In the data rows, zero lies at 7.5, halfway between 7 and 8.
Here is a table of points, one per row:
 8  8  8  8  7  7  6  9  9  6  6  4  3  7  3  8  9  7  6  8 10  7  6  5  5  9  6 12  8  9  8  7  9  9  3 14  6  7  7  8  8  7  8  8 10  9  6  7
 1  8  5  7  8  6 14  6  9  6  7  5  6  7  9  7  7  7  6 10  7  6 10  5 11  6 10 10  7  2  6  9  8  4  6  8  7  8  7  9  4  7  5  6  9 11  7  8
 8  7  6  7  8 10  6  6  6  9 14  7  6  8  5  8 10  6  5  6  6 11  9  9  8  8  8  7  6  8 10  7  4  7  4 10  7  9  9  9  8  8  7  8  4 11 10  3
 9  6  7  9 10  9  7  5  8  9  4  6  7 10  7 10 14  7  9  7  7  8  9  5  6  9  7  8  5  6  8  8  9 10 14  6  9  7 10  6  8  7  8  7  6  8  7  9
 8  8  9  8  7 10  6  6  4  8  5  7  6  5  8  9  5  7  8  9  2  9  8  7  9  5 10 10  6 15  7  9  7 10  6  6  9  6  9  5  6  9  8  6  9  8 10  3
 6  6  6  8  7  5  5  9  8  6  8 10  8  7  9  7 11  4  7  7  8  8  4  7 13  6  6  8  7 11  5  5  7  6  7  7  8  6 11  9  9  9  6  8  6  8  3  6
11  8  6 10  7  8  7  4  5  8  8  7  8  4 10  6  6  6  8  9 11  7  9 10 10 12  7  8  6  8 11  9  6  7  5  5  7  5 10  9  9  5  7  8 11  7  7 12
 6  7 11 11  7  9 11  6  7  8  6  9  9  6 10 10  8  5  9  6  8  8  9 10  4 10 11  7  8  9  7  7  9  7  9 12  7  8  7  3  9  7  7  7  3  9  5  7
 8  9  9  8  9  8  9  8 10  9  9  8  4  8  7 10  8  8  6  5  6  9  8  8  7  9 10  8  7  8  6  5  5  9 10  8  7  8  7 11  9  6 12 10 12  5  8 12
 6  7 11  5 10  9  8  9  7  8  8  8  9  7  4  7  5  7  7  7  9  6  7  5  7  8  8  8  7  8 15  6  5  6 11  7  6  7  3  9  9  8  6  5  8  8  4  7
 9  6 11 10  9  6  7  8 10  8  7  7  8  8  9  4  7  8  7  9  6  8  9  8  2  8  9  5  6  8  9  7  9  4  4  3  6 11  9  8  7  9  5 11  6  6  7 11
 7  7  6  7 10  5  5  7  9  6 11  4  7  8 13  8  7 14  9  5  8  7  9  8 10  7  9 11  9  8  8 10  9  9 10  8  5 10  6  8 10  6  7  7  6  8  6  8
 8  6  8  5  8  7  5  4  8  5  8  8 10  9  5  7  6  6  9  8  8  5  5  9  7  6 14  9  6  5  6 10 10 11  8  8  7  9  9 11  8  8  9  6  9  8  7  7
 9  8  6  6  7  9  8  6 10  7 10  5 12  5  7  8  8  9  5  9  9  8  9  5  9 12  9  6  6  8  6 12  6  6  8  7  7  6  8  7  3 10  9  6  6  5  6 10
 8  7  8  8  6  4 10 10  6  7  9 11  8  8  6  2  5  9  5  8  8  6  8  8  9  8  6 11  7  8  7  7  6  8 10  9  9 11  8  1  7  8  8  9  7  9 10 10
 8  6  9  7  6  7  5  7 10 12  8  8  4  6  8  8  8  6  5  7  4  4  6 10  8  8  6  9  7  7  6  9 11  7  6  7  9  6  3  8  8  7  9  4  1  9  7  8
 8  8  5  7  6  8  5  7  8  8  7  8  9  6  8  6  6  7 11  9 10 10 10  8  5 10  6  8  8  7  7  8  6  8  8 10  9  9  4  8  5  7  9 13  8  8  4  7
 8  8 11  6  6  8  6 10  7 11  8  8  9  5 15  7 10  6  5  6 10  9  6  4  5  6  7 10  8  6  8  8  6  7  7  7  9  9 11  7  7  8  6  8  7  4 10  6
 9  6  7  6  8 10  7 13 10  5  4  6  9  7  8  8  3  7  9  9  7 11  6  6  8  7  7  7  6  6  8  7  5  8  7  8  5  5  9  6  8  7  8  7  3 10 10 10
 9  5  9  8 11  6  6  9  7  6  6  6  7  8  9  7  6  5  4  3  8 12  9  8  9  5  9  5  8  7  8 11  8  6  4  7 10  4  7  7  4  8  8  7  9  9  6  9
 8 10  9 11  9  8  6  8  5  7  8  8  6  7  8  8  8  7  7 10  5  8  1 11  6  7  4  9  6  5  8 10  6  8  9 10  6  9  9  9  7 10  6  6  7  8  7  6
 8  5  9  9  5 13  5 10  8  3  8  6  5  6  6  9  7  5  7  7  7  8  7 12 11  8  7  9 11  7  8  7  6  7  8  7  8 10  7  6  6  7  4  7  8  6  9  6
10  6  7  8  9  6  6  9  6  6  7  8  5 12  9  8  8  9  6  7  5  8  6  7  9  9  7 10  7  5  7  7  5  6  5  8  6  5  5  5 10  8  7  6  8  5  6  2
10  8  7  9  3  6  8  8  7  8  8  8  8 10  7  7  7  7  7  8  8  9  7  6  7  5  7  9  7  8 11  5 15  6 10  9  6  6  7  9  7  6  9  7  8  8 11  9
 8  9  7  6  7  6  9  4  6  7  7  6  7  9  7 10  4  9  6 10 10  6  9  7  7  6  6  9  7  8  8  3  8 11  6  6  8  6  8  9  4  8  5  5  5  5  5  8
 8 12  8 10  9  6  6  7 12  9 10  9  7  7  5  6  6  7 10  6  7  8  8  6  7  6  8 10 12  7  6  5  5  9 10  6  7  4  8  8  7  7  5  6  6  9  9  8
 5  6  8  8  6  6  9  7  7  6  8  5  6  6  8  4  7  8  4 11  6  7  7  7  6  8  7  3  8  7  9  8  8 10 10  9  9  6  8  9 12  5  8 11  7  5  6  6
 4  6  8  6  7  8  7  7  5 11  6 10  8  7  5  8  9 12 10  7  5  6  5  7  9  8 10  3 10  8 10  7  7  6  7  8  8  7  8  5  8  6  7  8  7  6  6 10
 9  6  6  7  8  8 10  9  8  6  4  8  9  3  6  6  8 12  7  6  9  9  9  9  7 10  5  8  7  9  3  9  9  5  8  5  6  7  8 11  4  3  7  5 10 10  8  6
 4  8  8  8  4  3  6  8  9  6  7  7  6 10  8 11  8  7  9  7  7  7  7  8  8  7  7  7  2 10  8 10  4  9  6  7  7  8  4  6  8  8  5  7  9  8 11  9
 7 11  7  9  4  9  7  7  8  7  9  7  8  5  9  9  8  8  9  9  8  9  7  8  6  6  8  3  7  7  6  3  6  6  8  5  8 11  8  4  9  4 12  4  9 11  4  7
 9  6  5 10  7  6 10  7  5  8  5 10  8  6  8 10  8  9  7  6  7  8  5  6  6  8  9  3  9  8  8  6  6  9  9  9  9 10  5  9  7  8  3  8  7  9  7  8
 0  5  6  6  7  7  6  7  4  5  7  7  8  9  6  9  6  8  8  5 10  8  9  9  5  8  5  8  7  7  6  5  9  5 10  6  9  6  7 10  9 11  9  8  9  8 11 10
 9  8 13  4  7  4  7  6  5  8  6  6 10 10  6  8  7  6  8 10  7  7 10  6  9  9  6  9  9  6  6  7  6  8  7  6  8  9  7 10  6  6 10  7  9  8  7  8
 7  8  9  5  7 12  9  1  9  8  6  9  6 11  7  6  8  7  6  7  9 11  6  8  8  5  6  7 10  9  5 10  7  8  7  7  4  8  7  6 11  7  5  8  8  8  9  7
10  9  6  6  6  6 11  9  6  5 12 10  7  9  5  6  9  6 10  9  9  6  9  5  5  6  9  8  8  6  6 10 10  8  8  3 10  6  6  7  8  7  7  6  8  9  8  6
 6  7  7 10  6  6  8  9  8 10  7  9  6  9  8  9  4  8  9  6  8  7  7 10  6  7  9  6 12 10  9 10  7  7  9  5  6 10 10  9  7  8 12  7  8  7  5  3
10 10  5  6  6  9  7 11  6  9  6  6  8  9  7  8  7  9  7  8  8  6  9  9  9  4  9  7  9  9  5  8  7  5  9 10  7  6  7 10 11 11  6  6  7  7  7 11
 8  7  5  2  9  6  7  8  9 13  9  6  8  9  5  7  6  7  8  7  7 11  7 13  6  8  8  9  6  6  6  6 10  7  9  7  8  7  9  5  5  8  5  7 10  7  7  7
 9  4  9  7  8  7 10  7  7  5 12  8  8  5  9 12  7  7 10  9  6 11  5  5  8  7  2  8 10  9  8  9  8  6  5  9  8  6  9  7  6  7  8 10  7  6  9  7
 5  5  9 10 12 11  6  9  8 10 10  9  7 10 13  6  9  7  7 13  8  3 10  6  6  7  8  4  9  9  7  6 10  9  6 10 11 10  8  7  7  6  6  6 10  7  8  8
 6 11  8  8  7 11  7  9  5  8  9  6  9  8  7  9  8  9  6  7  6  4  6  8  8  6  8 10  6  6  5  7  8  8  7  5  6  5  6  6  7  7  7 15  8 11  6  6
 6  7  4  7  9  6  8 10  3  6  8  9  9  6  7  7 10  3  6  6  5  7  9  7  6  7  7  6  9  7  7  8  9 10  6  7  0  8  6  6  7  6  8  6  8  5  9  8
10  5  8  7  7 11  9  8  7  9  8  8  6  5  8  9  5  6  8  3  6  4  9  7  9  6  4  8  4  6  8  8  7  9  5  7  7  9  8  8 11 10  7  8  8  7  7  6
 8  6  7  9 10  8 12  9  9  9  5  7  7  7  8  7 14  9  9  8  9  8  6 11  8  4  9  9  9  9 10  7  6  8  5  8 11 10  5  7  8  9 10  9  5  4  8  9
 6 14  7  5 10  8  8 11  9  7  7  9  5  7 10  7  7  7  8  7  9  8  7  5 10 12  7  6  7  8  8  5 13  8  6  8  9 10  7  7  7  9  6  9  5  6 11  7
 9  9  7  7  4  6  6  5  7  6  5  8  5  5  7  6  8  7 10  9  6  7 11  7  7  5  7  5  8  7  9  7  9  5 11 10  7  9  7  7  7 10  8  8  8  5  5  7
 6  8  9 15  9  7  8  7  8 10  7  6 13  8  4  6  6  7  8  6 11 10  7  6 12  8  8  6  4  6  6  7 10  7  7  8  8  9  7  7  8  8  9  7  7  5  8  5
 8  7 10  7  7  6  6  7  9  9  8  8  4  6  6  8  9  9  9  9 13  6  8  7  7  7  9  4  6  5  6  7  6  7  8  8  5  6  7  7  6  8 10  8  7  7 11  7
 7  8  8  6  5  8  9  7 10  7  6  9 12  8 10  6  9 11  8  7  7  8 10  9  9 12  6  6  9  6  9  7  8 12  4  7  7  2  8  8  7 12  9  5 10 10  8  8
 9  9  5  8 11  5  6  4 10  6  5  7 10  4  7 10  7  8  5  8  7  5  7  8  5  7  5  6 11  7  9  7  7  6  8  7 12  8  7  6 11  9  9  8 10  8  8  6
 8  8  6  5  7  7  9  7  8  6  8  4  7 11  9  1  8  6 10  3  6  3  4  7  6 10  7  6  7 10  7  6  6  7  9  8  7  7  8  8  4  7  8  7  6  9 10  7
 7 11  6  5  8  8  7  8  8  5  6 12 11 10  5  8  6  7  8  8  7  5 10  9  6  5  7  9  5  7  8  8  6  7  7 10  9  5  8  9  6  2  8  7  5  4  9  7
There is one direction along which these points spread out most. Take the direction at right angles to it along which they spread out most. Go by this last direction. How far along it is each point below, from 0 to 99? 50 is the average, and the first point above lies past it. One standard deviation of the points above along it is 16.
 6  8  9 15  9  7  8  7  8 10  7  6 13  8  4  6  6  7  8  6 11 10  7  6 12  8  8  6  4  6  6  7 10  7  7  8  8  9  7  7  8  8  9  7  7  5  8  5 39
 8  7  5  2  9  6  7  8  9 13  9  6  8  9  5  7  6  7  8  7  7 11  7 13  6  8  8  9  6  6  6  6 10  7  9  7  8  7  9  5  5  8  5  7 10  7  7  7 62
 5  5  9 10 12 11  6  9  8 10 10  9  7 10 13  6  9  7  7 13  8  3 10  6  6  7  8  4  9  9  7  6 10  9  6 10 11 10  8  7  7  6  6  6 10  7  8  8 14
 8  6  9  7  6  7  5  7 10 12  8  8  4  6  8  8  8  6  5  7  4  4  6 10  8  8  6  9  7  7  6  9 11  7  6  7  9  6  3  8  8  7  9  4  1  9  7  8 60
10 10  5  6  6  9  7 11  6  9  6  6  8  9  7  8  7  9  7  8  8  6  9  9  9  4  9  7  9  9  5  8  7  5  9 10  7  6  7 10 11 11  6  6  7  7  7 11 54
 8 10  9 11  9  8  6  8  5  7  8  8  6  7  8  8  8  7  7 10  5  8  1 11  6  7  4  9  6  5  8 10  6  8  9 10  6  9  9  9  7 10  6  6  7  8  7  6 63
 9  6  6  7  8  8 10  9  8  6  4  8  9  3  6  6  8 12  7  6  9  9  9  9  7 10  5  8  7  9  3  9  9  5  8  5  6  7  8 11  4  3  7  5 10 10  8  6 59
 5  6  8  8  6  6  9  7  7  6  8  5  6  6  8  4  7  8  4 11  6  7  7  7  6  8  7  3  8  7  9  8  8 10 10  9  9  6  8  9 12  5  8 11  7  5  6  6 27
 8  8  6  5  7  7  9  7  8  6  8  4  7 11  9  1  8  6 10  3  6  3  4  7  6 10  7  6  7 10  7  6  6  7  9  8  7  7  8  8  4  7  8  7  6  9 10  7 57
 9  8 13  4  7  4  7  6  5  8  6  6 10 10  6  8  7  6  8 10  7  7 10  6  9  9  6  9  9  6  6  7  6  8  7  6  8  9  7 10  6  6 10  7  9  8  7  8 55
 6  7 11  5 10  9  8  9  7  8  8  8  9  7  4  7  5  7  7  7  9  6  7  5  7  8  8  8  7  8 15  6  5  6 11  7  6  7  3  9  9  8  6  5  8  8  4  7 47
 6 11  8  8  7 11  7  9  5  8  9  6  9  8  7  9  8  9  6  7  6  4  6  8  8  6  8 10  6  6  5  7  8  8  7  5  6  5  6  6  7  7  7 15  8 11  6  6 66
